grid =
[[7 2 2 8]
 [7 3 3 7]
 [8 2 1 9]
 [6 4 4 6]
 [6 4 4 7]
 [7 3 3 7]]
Rows and columns are counted from 1.
row 1 col 1 => 7
row 6 col 2 => 3
row 5 col 3 => 4
row 1 col 3 => 2
row 2 col 1 => 7
row 6 col 3 => 3
row 3 col 1 => 8
row 2 col 2 => 3
row 4 col 1 => 6
row 5 col 4 => 7

X =
[[ -9.083  -1.745  -8.184  -7.943   2.934 -11.243   0.131  15.831]
 [ -3.147  -9.348  -9.686 -10.478  -2.545  -2.619  -7.007 -17.665]
 [  2.029  -7.039 -10.873 -13.277   2.019  -5.486  -3.890   9.554]
 [ -3.265  -4.665 -14.400 -14.740   6.349  -6.932  -2.608   6.008]]
Indices start at 1.
row 1 col 1	-9.083
row 4 col 7	-2.608
row 1 col 2	-1.745
row 3 col 4	-13.277
row 3 col 5	2.019
row 4 col 8	6.008
row 2 col 2	-9.348
row 4 col 6	-6.932
row 2 col 1	-3.147
row 2 col 3	-9.686
row 4 col 5	6.349
row 2 col 8	-17.665
row 3 col 8	9.554
row 3 col 1	2.029
row 1 col 6	-11.243
row 2 col 6	-2.619
row 2 col 4	-10.478
row 3 col 6	-5.486

data = [[17.94, 3.23, 15.08, 2.05, 19.74], [14.92, 3.21, 6.41, 0.72, 13.27], [24.80, 19.96, 26.02, 17.05, 17.53], [15.89, 19.96, 21.77, 17.05, 19.78], [8.15, 18.76, 8.80, 16.12, 16.11], [-0.53, 6.99, -6.39, 14.53, 1.39], [-9.04, 17.78, -15.57, 12.60, -6.00], [20.89, 3.83, 18.59, 2.46, 17.73], [24.18, 13.70, 26.02, 12.57, 14.09], [4.66, 17.36, 11.22, 16.16, 5.31], [17.97, 5.19, 15.10, 5.65, 17.49], [24.80, 0.38, 17.16, -6.16, 19.78], [-2.19, 13.60, -2.59, 12.82, 7.38], [-2.81, 19.96, 0.60, 17.05, 5.19], [24.80, 6.65, 26.02, -0.27, 19.78]]
Indices start at 1.
row 1 col 1: 17.94
row 8 col 1: 20.89
row 11 col 4: 5.65
row 1 col 4: 2.05
row 7 col 5: -6.00
row 9 col 1: 24.18
row 9 col 2: 13.70
row 11 col 2: 5.19
row 3 col 3: 26.02
row 6 col 5: 1.39
row 3 col 4: 17.05
row 6 col 3: -6.39
row 15 col 2: 6.65
row 9 col 3: 26.02
row 5 col 4: 16.12
row 11 col 5: 17.49
row 7 col 3: -15.57
row 3 col 1: 24.80
row 7 col 1: -9.04
row 11 col 1: 17.97
row 6 col 4: 14.53
row 7 col 2: 17.78
row 15 col 4: -0.27
row 1 col 2: 3.23
row 10 col 1: 4.66
row 4 col 1: 15.89
row 4 col 4: 17.05
row 4 col 3: 21.77
row 4 col 5: 19.78
row 9 col 4: 12.57
row 8 col 2: 3.83
row 14 col 1: -2.81
row 1 col 3: 15.08
row 15 col 1: 24.80

x =
[[-148.795 -250.311   45.899   34.127    3.945  -17.847  -76.490  108.104
  -155.953    5.404  144.790]
 [-158.188 -118.452  -44.245  -76.132   31.391   15.318   78.391   30.001
  -122.153 -189.770  205.933]
 [ 126.165   20.417  114.263  -59.755  -76.148  253.912  -70.839  163.228
   -69.588  -37.864 -180.202]
 [ 203.596   83.992  102.576   13.585   16.441  183.999   75.019   28.654
   107.485 -279.231   47.897]
 [ -92.443   29.271  -78.412   87.767  123.013 -198.692  130.586 -117.341
   107.071   59.547  233.884]
 [ 197.857   39.817  118.007  225.954   98.573  -64.980   37.511  -62.486
   244.860  -23.365  155.957]
 [ 105.862   26.366   75.710  -91.676  -35.887  248.290   33.092  105.128
   -46.078 -259.370  -25.760]
 [-127.346   -7.977  -89.070  -48.923   80.483  -53.546  162.274  -59.569
   -14.029 -181.554  247.323]
 [ 132.784  -93.840  181.195  134.557  -38.196   91.592 -172.861  149.192
     0.311  180.040 -122.520]]
Rows and columns are counted from 1.
row 1 col 1 -> -148.795
row 8 col 8 -> -59.569
row 3 col 7 -> -70.839
row 3 col 8 -> 163.228
row 3 col 1 -> 126.165
row 5 col 5 -> 123.013
row 1 col 10 -> 5.404
row 6 col 4 -> 225.954
row 8 col 7 -> 162.274
row 5 col 11 -> 233.884
row 8 col 9 -> -14.029
row 9 col 11 -> -122.520
row 5 col 6 -> -198.692
row 6 col 8 -> -62.486
row 8 col 2 -> -7.977
row 6 col 7 -> 37.511
row 4 col 2 -> 83.992
row 6 col 11 -> 155.957
row 6 col 6 -> -64.980
row 4 col 5 -> 16.441
row 6 col 2 -> 39.817
row 7 col 8 -> 105.128
row 8 col 6 -> -53.546
row 7 col 5 -> -35.887
row 8 col 1 -> -127.346
row 7 col 11 -> -25.760
row 6 col 5 -> 98.573
row 4 col 9 -> 107.485
row 5 col 3 -> -78.412
row 2 col 3 -> -44.245
row 1 col 3 -> 45.899
row 9 col 8 -> 149.192
row 9 col 6 -> 91.592
row 2 col 4 -> -76.132
row 9 col 1 -> 132.784

B =
array([[ 26,   8,  28,  -4],
       [ 36,   1,  35,  -5],
       [ 18,   4,  26,   5],
       [ 23, -69, -13,  13],
       [ 26, -66,  -1,  18],
       [ 25, -18, -13, -23],
       [ 42,  -5,  33,  -8],
       [ 15,  -1,  -8, -20],
       [ 36, -15,  30,   2],
       [ 38, -40,  14,   2],
       [ 20, -58, -10,  11],
       [ 27,  11,   2, -31],
       [ 23, -82,   3,  35],
       [ 30, -35,  22,  14],
       [ 21, -47,  -5,   6]])
Indices start at 1.
(1, 1): 26
(2, 2): 1
(12, 2): 11
(5, 4): 18
(14, 1): 30
(13, 1): 23
(2, 1): 36
(11, 2): -58
(14, 3): 22
(15, 3): -5
(14, 2): -35
(11, 3): -10
(9, 2): -15
(15, 1): 21
(13, 3): 3
(9, 1): 36
(7, 2): -5
(9, 4): 2
(10, 4): 2
(7, 3): 33
(8, 2): -1
(15, 4): 6
(5, 2): -66
(6, 1): 25
(4, 4): 13
(13, 4): 35
(7, 4): -8

A =
[[ 19 -30 -23 -25  14  35   4  37 -28  45  61  38 -23]
 [ 62 -42 -39 -39  49  39  57  35 -47  37  13  33 -35]
 [ 32 -22 -20 -23  28  25  31  24 -25  23  14  21 -22]
 [ 30 -25 -20 -24  27  30  27  28 -26  30  24  24 -23]
 [ 18 -10 -11 -12  18  12  19  11 -11   9   6  12 -11]
 [ 14 -14 -12 -15  14  22   6  17 -14  22  24  17  -9]
 [ 12   5  -2  -3  16  -3  20  -5   1 -14 -22  -3   0]
 [ 30 -33 -28 -27  21  31  17  35 -35  38  49  40 -26]
 [ 20 -22 -16 -22  20  35  13  31 -18  39  34  20 -20]
 [ 17 -20 -16 -18  15  24  11  27 -18  28  36  25 -19]
 [ 69 -62 -52 -52  50  58  52  56 -64  67  52  53 -47]
 [ 27 -21 -16 -22  26  30  27  27 -19  30  18  17 -22]]
Indices start at 1.
row 1 col 1	19
row 6 col 12	17
row 2 col 4	-39
row 9 col 5	20
row 5 col 13	-11
row 10 col 1	17
row 1 col 10	45
row 3 col 5	28
row 11 col 12	53
row 8 col 6	31
row 1 col 11	61
row 7 col 8	-5
row 4 col 7	27
row 7 col 5	16
row 11 col 3	-52
row 11 col 11	52
row 12 col 2	-21
row 3 col 8	24
row 12 col 6	30
row 12 col 7	27
row 5 col 5	18
row 10 col 2	-20
row 1 col 9	-28
row 4 col 1	30
row 1 col 3	-23
row 4 col 4	-24
row 5 col 12	12
row 10 col 13	-19
row 10 col 9	-18
row 10 col 3	-16
row 8 col 12	40
row 12 col 4	-22
row 12 col 9	-19
row 6 col 1	14
row 8 col 4	-27
row 12 col 10	30
row 11 col 7	52
row 6 col 10	22
row 10 col 5	15

a =
[[ 16 -22  19  -5   6  -4   3  -8  -7  11 -12  -1  -8  -7   7]
 [-30  26 -30  18 -15  18 -24   4   7  10   2  21   7  24  19]
 [-26  26 -26   8  -1   8 -11   1   7  -8  13   6  11  10  -7]
 [ -1   8   8   0 -10  -1   0  -6   1   7 -13   4  -8  -5  10]
 [ 19  -6  16 -14  12 -11   6   6   2 -11   8 -19   0 -18  -8]
 [ -8  -6   6   0   0   2   1  -6   7   1  -1  11 -10   4  -6]
 [  5   0  11   2   2 -11   9  -7   8  -7  -7 -12  -6 -15   5]
 [ 15   1  31 -11 -15   3  -5  -4   6  -2  -6   4 -19  -5   7]
 [ -8  13  15   3  -4  -5   4  -9   6  -6   3   7  -3  -6 -14]
 [ 77 -73  44  11  53 -48  67   3 -12  -1 -41 -65  -9 -49   5]
 [  8  -3  -9   1  18 -11   9   7   1  -4   8 -17   8  -7  -2]
 [ 15   7  11 -13   2  -1   7  -5   5 -14  -2 -18 -12  -6 -10]]
Indices start at 1.
(1, 1) = 16
(8, 2) = 1
(7, 6) = -11
(8, 10) = -2
(8, 11) = -6
(6, 9) = 7
(2, 7) = -24
(8, 7) = -5
(4, 15) = 10
(3, 1) = -26
(9, 7) = 4
(7, 2) = 0
(10, 15) = 5
(4, 10) = 7
(6, 12) = 11
(1, 10) = 11
(10, 1) = 77
(9, 15) = -14
(11, 9) = 1
(5, 4) = -14
(10, 6) = -48
(10, 3) = 44
(3, 7) = -11
(1, 7) = 3
(2, 9) = 7
(3, 3) = -26
(7, 12) = -12
(2, 15) = 19
(11, 14) = -7
(11, 7) = 9
(3, 9) = 7
(7, 10) = -7
(1, 11) = -12
(2, 10) = 10
(3, 2) = 26
(4, 7) = 0

m =
0.019,0.138,0.006,0.187,0.030,-0.046,-0.016,-0.028,0.123,0.039,-0.010,0.105
0.064,0.144,-0.008,0.229,-0.019,0.053,-0.081,-0.194,-0.010,0.064,0.084,0.128
Rows and columns are counted from 1.
(1, 1)	0.019
(2, 12)	0.128
(2, 2)	0.144
(1, 3)	0.006
(1, 2)	0.138
(2, 5)	-0.019
(2, 10)	0.064
(2, 8)	-0.194
(1, 4)	0.187
(1, 8)	-0.028
(2, 7)	-0.081
(2, 4)	0.229
